(in the rows, 100 means zero)
The rows below fall into families. The same turns and mirrors carry the whole set onto itself and the rows of a family onto each other. For each named row, which other rows are in its family? Write them in the order they are listed.
These 32 rows form 4 families of 8 rows each.
k_960: 80; 118; 94; 75; 103; 107; 81; 97; 135; 82; 90; 122; 78; 79; 103; 94; 90; 87; 90; 98; 100; 64; 81; 99; 117; 77
k_757: 76; 112; 98; 73; 96; 107; 82; 102; 125; 84; 92; 112; 71; 78; 102; 94; 85; 88; 91; 93; 100; 63; 79; 98; 119; 74
k_488: 122; 103; 83; 92; 93; 98; 101; 99; 81; 124; 63; 84; 108; 77; 81; 126; 116; 111; 80; 96; 100; 138; 83; 84; 107; 127
k_486: 90; 107; 97; 76; 97; 97; 93; 109; 123; 81; 91; 122; 90; 100; 110; 102; 92; 88; 101; 102; 115; 62; 79; 106; 91; 64
k_167: 125; 99; 79; 93; 100; 95; 103; 111; 112; 104; 60; 79; 117; 63; 90; 125; 116; 123; 84; 79; 115; 130; 91; 95; 95; 133
k_383: 123; 99; 76; 114; 101; 107; 104; 105; 104; 101; 49; 96; 123; 84; 88; 120; 122; 99; 95; 91; 104; 132; 91; 84; 116; 133
k_305: 83; 109; 81; 83; 110; 101; 79; 89; 133; 114; 113; 124; 99; 108; 105; 89; 93; 103; 88; 99; 88; 76; 78; 107; 110; 76
k_552: 88; 120; 104; 69; 90; 109; 82; 99; 130; 80; 91; 110; 70; 78; 103; 94; 79; 97; 94; 90; 103; 66; 78; 100; 118; 75
k_923: 135; 115; 87; 87; 90; 102; 100; 94; 92; 120; 60; 86; 111; 77; 80; 125; 113; 120; 82; 98; 104; 139; 83; 85; 104; 129
k_412: 121; 93; 78; 111; 94; 107; 106; 108; 93; 104; 52; 88; 117; 83; 88; 120; 116; 100; 97; 85; 105; 132; 90; 82; 118; 131
k_155: 134; 106; 80; 109; 94; 110; 104; 101; 109; 99; 48; 94; 122; 84; 87; 119; 116; 107; 97; 88; 108; 132; 90; 84; 115; 135
k_406: 124; 100; 75; 96; 106; 94; 103; 109; 118; 104; 58; 85; 121; 63; 90; 124; 122; 120; 83; 84; 113; 128; 92; 97; 94; 134
k_611: 121; 94; 100; 101; 75; 110; 106; 104; 110; 113; 66; 82; 103; 95; 110; 105; 108; 136; 82; 95; 102; 142; 107; 86; 104; 125
k_172: 131; 101; 84; 108; 86; 110; 105; 106; 99; 100; 50; 86; 115; 84; 87; 121; 109; 108; 99; 82; 108; 134; 89; 84; 116; 133
k_413: 90; 105; 101; 74; 90; 98; 94; 111; 117; 83; 92; 116; 85; 99; 110; 103; 87; 92; 102; 97; 115; 62; 77; 105; 92; 63
k_833: 82; 113; 101; 70; 91; 103; 107; 106; 113; 104; 84; 108; 74; 92; 108; 83; 79; 100; 90; 114; 105; 61; 69; 100; 111; 73
k_38: 98; 113; 103; 71; 88; 101; 93; 107; 124; 79; 91; 117; 86; 99; 109; 102; 85; 97; 104; 97; 118; 63; 76; 107; 90; 64
k_212: 93; 127; 98; 71; 100; 106; 103; 97; 133; 98; 79; 121; 85; 92; 107; 81; 86; 101; 88; 124; 107; 61; 71; 102; 106; 75
k_908: 101; 124; 91; 76; 98; 108; 77; 83; 145; 109; 111; 121; 99; 108; 105; 90; 84; 118; 92; 96; 94; 79; 75; 110; 106; 78
k_20: 79; 100; 88; 79; 95; 103; 82; 97; 115; 118; 117; 108; 87; 106; 106; 92; 81; 108; 91; 88; 89; 78; 75; 107; 113; 73
k_558: 133; 116; 80; 92; 101; 100; 99; 91; 102; 120; 57; 98; 119; 78; 80; 125; 124; 113; 79; 106; 102; 137; 86; 86; 102; 130
k_861: 125; 104; 92; 104; 88; 110; 103; 97; 128; 110; 61; 98; 115; 96; 110; 103; 121; 133; 79; 106; 101; 140; 111; 87; 101; 127
k_838: 98; 115; 97; 72; 85; 108; 80; 91; 127; 112; 115; 104; 87; 107; 104; 91; 73; 122; 94; 85; 95; 81; 72; 108; 111; 76
k_632: 106; 89; 84; 113; 99; 103; 105; 102; 117; 116; 64; 101; 116; 96; 110; 103; 128; 118; 75; 109; 94; 137; 114; 86; 103; 126
k_761: 95; 124; 105; 66; 89; 107; 104; 101; 125; 99; 81; 109; 76; 91; 108; 82; 76; 108; 92; 116; 110; 63; 68; 102; 109; 73
k_247: 98; 114; 100; 74; 95; 100; 92; 106; 130; 79; 90; 125; 91; 99; 109; 102; 91; 93; 102; 102; 116; 62; 78; 108; 89; 65
k_804: 102; 80; 90; 109; 86; 105; 106; 110; 99; 119; 69; 85; 104; 94; 110; 104; 117; 121; 78; 98; 95; 139; 111; 84; 107; 123
k_108: 116; 91; 76; 97; 102; 93; 104; 115; 105; 107; 61; 77; 115; 62; 90; 127; 117; 118; 83; 79; 112; 129; 90; 94; 96; 131
k_966: 90; 126; 100; 71; 97; 110; 81; 94; 140; 78; 88; 119; 77; 79; 103; 94; 84; 95; 92; 96; 104; 65; 80; 101; 115; 77
k_610: 116; 93; 72; 99; 109; 92; 104; 112; 111; 106; 60; 84; 120; 63; 91; 125; 123; 114; 81; 83; 111; 127; 92; 95; 95; 133
k_178: 80; 114; 95; 75; 103; 102; 104; 103; 122; 102; 82; 119; 82; 92; 108; 81; 88; 93; 87; 122; 103; 59; 73; 100; 110; 73
k_534: 119; 104; 75; 96; 105; 96; 100; 97; 90; 124; 61; 95; 116; 77; 80; 125; 126; 105; 77; 106; 97; 135; 86; 84; 105; 129

Same family as k_552: k_960, k_757, k_383, k_412, k_155, k_172, k_966
Same family as k_611: k_305, k_908, k_20, k_861, k_838, k_632, k_804

The rows below fall into families. The same turns and mirrors carry the whole set onto itself and the rows of a family onto each other. For each named row, which other rows are in its family? Write them in the order they are listed.
These 40 rows form 10 families of 4 rows each.
k_299: 98; 87; 114; 126; 97; 87; 93; 55; 88; 110; 107; 117; 72; 55; 129; 90; 65
k_952: 86; 104; 111; 131; 81; 85; 60; 63; 84; 92; 133; 122; 127; 73; 116; 56; 88
k_864: 96; 101; 96; 139; 77; 88; 102; 52; 90; 119; 100; 79; 112; 62; 92; 64; 113
k_718: 99; 90; 135; 119; 114; 94; 109; 45; 99; 123; 120; 114; 94; 64; 114; 61; 67
k_82: 83; 100; 113; 137; 99; 85; 92; 54; 98; 109; 119; 109; 80; 46; 128; 86; 51
k_877: 89; 86; 128; 122; 115; 104; 81; 49; 103; 89; 110; 98; 97; 59; 129; 89; 50
k_555: 82; 85; 116; 130; 81; 78; 56; 78; 93; 110; 133; 118; 112; 108; 128; 60; 67
k_980: 111; 77; 122; 117; 104; 85; 102; 74; 108; 151; 117; 77; 115; 109; 110; 77; 93
k_72: 102; 65; 132; 114; 114; 100; 86; 88; 114; 130; 129; 93; 129; 103; 118; 83; 77
k_947: 82; 105; 109; 124; 85; 86; 54; 64; 95; 105; 128; 107; 119; 111; 135; 53; 84
k_52: 97; 94; 83; 148; 87; 88; 101; 75; 99; 119; 111; 61; 95; 50; 100; 90; 85
k_973: 78; 99; 115; 143; 97; 67; 61; 63; 93; 120; 115; 114; 103; 109; 143; 70; 79
k_316: 97; 76; 89; 143; 108; 81; 82; 89; 110; 138; 131; 62; 116; 108; 120; 84; 83
k_267: 114; 91; 88; 123; 83; 93; 96; 83; 89; 112; 101; 68; 107; 50; 90; 89; 89
k_568: 94; 97; 99; 126; 110; 77; 43; 67; 95; 90; 123; 97; 103; 107; 129; 75; 82
k_856: 95; 104; 79; 133; 84; 90; 93; 85; 87; 103; 126; 82; 87; 55; 92; 87; 99
k_479: 77; 102; 107; 131; 105; 75; 61; 55; 87; 100; 128; 114; 127; 106; 134; 67; 73
k_839: 93; 71; 106; 130; 92; 91; 94; 90; 104; 129; 127; 65; 128; 118; 108; 86; 86
k_988: 103; 81; 109; 121; 108; 105; 92; 86; 115; 132; 126; 58; 127; 108; 111; 69; 87
k_899: 69; 92; 95; 135; 77; 91; 65; 65; 86; 104; 144; 108; 122; 102; 137; 80; 81
k_710: 109; 106; 116; 130; 111; 80; 76; 101; 108; 130; 121; 53; 116; 99; 110; 79; 75
k_859: 101; 108; 103; 135; 77; 101; 90; 71; 89; 100; 111; 57; 120; 48; 107; 83; 77
k_578: 84; 105; 112; 125; 98; 78; 66; 54; 86; 105; 139; 120; 124; 107; 128; 63; 85
k_356: 98; 88; 98; 149; 108; 85; 95; 81; 94; 139; 133; 64; 129; 108; 122; 68; 87
k_70: 86; 101; 124; 126; 105; 85; 98; 63; 91; 96; 124; 118; 79; 56; 109; 70; 56
k_218: 97; 82; 104; 126; 80; 80; 56; 55; 90; 116; 120; 121; 112; 98; 122; 48; 97
k_961: 79; 86; 100; 141; 97; 75; 56; 63; 98; 113; 135; 111; 106; 100; 146; 73; 65
k_506: 74; 103; 137; 130; 96; 92; 89; 81; 110; 122; 118; 112; 85; 57; 121; 83; 51
k_676: 97; 92; 90; 129; 79; 89; 83; 75; 92; 100; 104; 79; 117; 76; 90; 90; 123
k_12: 103; 96; 89; 124; 82; 105; 97; 68; 98; 99; 101; 69; 96; 53; 91; 76; 102
k_372: 81; 68; 103; 138; 122; 101; 90; 91; 123; 129; 128; 71; 111; 101; 104; 85; 83
k_686: 112; 89; 93; 119; 78; 99; 101; 72; 89; 111; 109; 75; 107; 54; 87; 89; 102
k_387: 105; 76; 99; 131; 121; 89; 77; 93; 107; 130; 125; 67; 134; 105; 104; 67; 82
k_693: 93; 110; 143; 120; 122; 88; 114; 71; 106; 116; 114; 100; 96; 61; 99; 84; 74
k_36: 83; 103; 140; 121; 102; 88; 94; 54; 106; 111; 98; 118; 90; 57; 108; 84; 69
k_737: 106; 74; 89; 149; 91; 102; 103; 74; 96; 119; 108; 68; 104; 45; 99; 72; 87
k_928: 84; 106; 132; 121; 101; 85; 92; 56; 97; 106; 94; 111; 94; 53; 118; 90; 56
k_480: 104; 73; 113; 131; 112; 96; 80; 90; 114; 137; 128; 74; 134; 103; 100; 63; 88
k_98: 87; 91; 96; 142; 89; 94; 113; 72; 98; 102; 106; 67; 99; 60; 81; 83; 94
k_778: 91; 109; 135; 109; 106; 94; 94; 57; 105; 105; 109; 113; 79; 65; 122; 73; 62

Same family as k_737: k_299, k_973, k_356
Same family as k_98: k_555, k_839, k_70
Same family as k_82: k_52, k_316, k_961
Same family as k_72: k_952, k_676, k_693
Same family as k_856: k_899, k_506, k_372
Same family as k_578: k_686, k_36, k_480

